In the rows, 128 means zero.
The rows below come in pairs that one turn or mirror swaps. Which row does each named row swap with?
The rows were stretched afterwards, more along some directions than others.
z54: [147 105 134 174 112 135  96  91 171 115 107  90 155 171 106 121 172 133
 143 139]
z590: [139 144 149 135 151 111 133 106 161 130 125  93 126 133 117 115 101 140
 134 116]
z530: [131 141 125  94 154  96 141 125 138 117 122 133 140 118 112 102 131 133
 105 133]
z42: [123 128 129 136 147 114 118 131 138 118 135 164 150 113  97 108 105 133
  90 134]
z790: [141 121 151  97 168 104 143  93 135 126  89 129 152 154 117 111 144 107
 106 110]
z136: [152 112 159 161 180 124 145  73 171 128  83 114 157 144 100 113 126 106
 116 100]
z114: [107 128 144 136  91  88  96 137 150 118 112 143 148 153 120 120 135 140
 148 122]
z431: [183 134 117 147 183 108 132 129 157 137 123  99 148 107 116  89 105 113
  87 104]
z232: [174 121 184 168 152  87 134  84 163 115  98  75 158 155 116 113 135 126
 132 118]
z98: [124 121 161 171 131 116 119 105 152 111  83 135 163 158  86 123 124 151
 150 125]
z645: [169 137 155 124 182 115 145  75 150 115  81  84 156 148 111 105 145 130
 117 138]
z653: [ 99  98 151 137 102 110 129 120 143 112 134 133 152 143 141 123 147 106
 100 159]
z37: [113 106 148 161 148 101 106  89 154 110  93 158 152 139  90 126 117 125
 136 117]
z280: [149 128 146 179 131 108 124 142 147 118  93 113 145 145 103 108 116 156
 134 111]
z64: [132 128 152 124 105 103 111 139 125 132 102 119 142 152 132 129 149 123
 150 111]
z591: [163 129 117 138 155 113 163 116 140 118 126  85 131 168 133 121  89 122
 112 119]
z673: [161 127 129 130 159  89 146  99 125 110 100 104 155 142 126 130 117 137
 116 148]
z69: [163 135 128 140 171 121 131 106 116 122 104 121 128 121 116 120 152 135
 136 102]
z789: [155 116 119 131 163 129 146  93 121 126 124 109 126 128 142 133 114 116
 106 108]
z300: [142  88 121 148 149 112 124 109 156 151 107 126 124 133 125 134  85 109
  98  89]
z360: [141  91  89 179 122 129 154 130 146 133 140 110 141 135 105 135 101 126
 115 129]
z945: [139 119 172 125 166  76 135 110 133 140  80 136 157 111  96 112 108 116
 112  97]
z690: [149 113 189 149 157 104 142  83 180 133 116  87 160 142  98 131 123 125
 126 111]
z319: [144 107 124 147 100 110 109 156 112 112 103 132 149 141 127 100 165 112
 142 119]
z373: [141 147 155 132 142 101 112 135 167 127 120 140 135 131  91 110  93 145
  95  88]
z224: [121 101 180 116 159  85 120  87 150 144  75 143 167 139 101 102 140 116
  99 121]
z942: [131 120 116 164 124  88  76 101 140 107 123 135 183 161  84 110 127 148
 125 157]
z240: [159 117 137 147 106 114 105 143 131 121 103  98 153 153 125 109 168 118
 141 119]
z284: [141 116 163 105 174 107 135  77 154 134  78 115 167 157  97 107 152 122
 109 120]
z195: [160 139 142 153 141  66 128 133 114  96 105 102 134 134 131 102 118 123
 151 117]
z838: [136  95 149 175 143 133 130  99 187 140  97 112 111 127 119 132 109 135
 108 108]
z24: [149 122 154 157 108 113 143 140 149 108 104  99 132 142 123 106 156 129
 161 134]
z391: [132 142 117 106 138  84 122 149 128 126 114 137 123 134 122  94  87 148
 117 128]
z752: [159 134 137 151 178 106 158 114 162 131 126  98 159 118  93 110 101 121
 120 105]
z618: [118 100 122 124 119 127 157 147 162 146 129 110 127 134 104 135 122 134
 129 128]
z415: [144 111 130 171 119 118 148 155 169 122 124 112 134 119 107 118 121 136
 127 127]
z104: [164 153 101 129 163 118 151 119 157 104 137 125 140 116 128 102 103 144
  92 156]
z667: [166  99 111 180 147 131 125 117 154 113 104 129 136 129 107 102 119 137
 117 128]
z816: [179 138 142 144 183 117 131  78 130 104  96  93 155 152 138 114 151 138
 102 126]
z773: [154 107 109 150 132 111 163 136 124 122 132  99 116 132 155 134 123 122
 123 112]
z748: [123 117 110 141 109 126 110 130 140 110 128 142 114 151 139 114 128 151
  95 146]
z97: [138 108  99 156 115 122 116 144 133 123 130 126 139 117 124 126 135 112
 120 107]
z716: [123  98 153 157 100 122 103 110 136 114 130 107 162 166  97 133 168 141
 135 151]
z361: [134 104 129 153 115 104 155 150 134 123 108 118 135 121 131 120 110 131
 143  89]

z816 pairs with z716
z748 pairs with z789
z224 pairs with z64
z690 pairs with z280

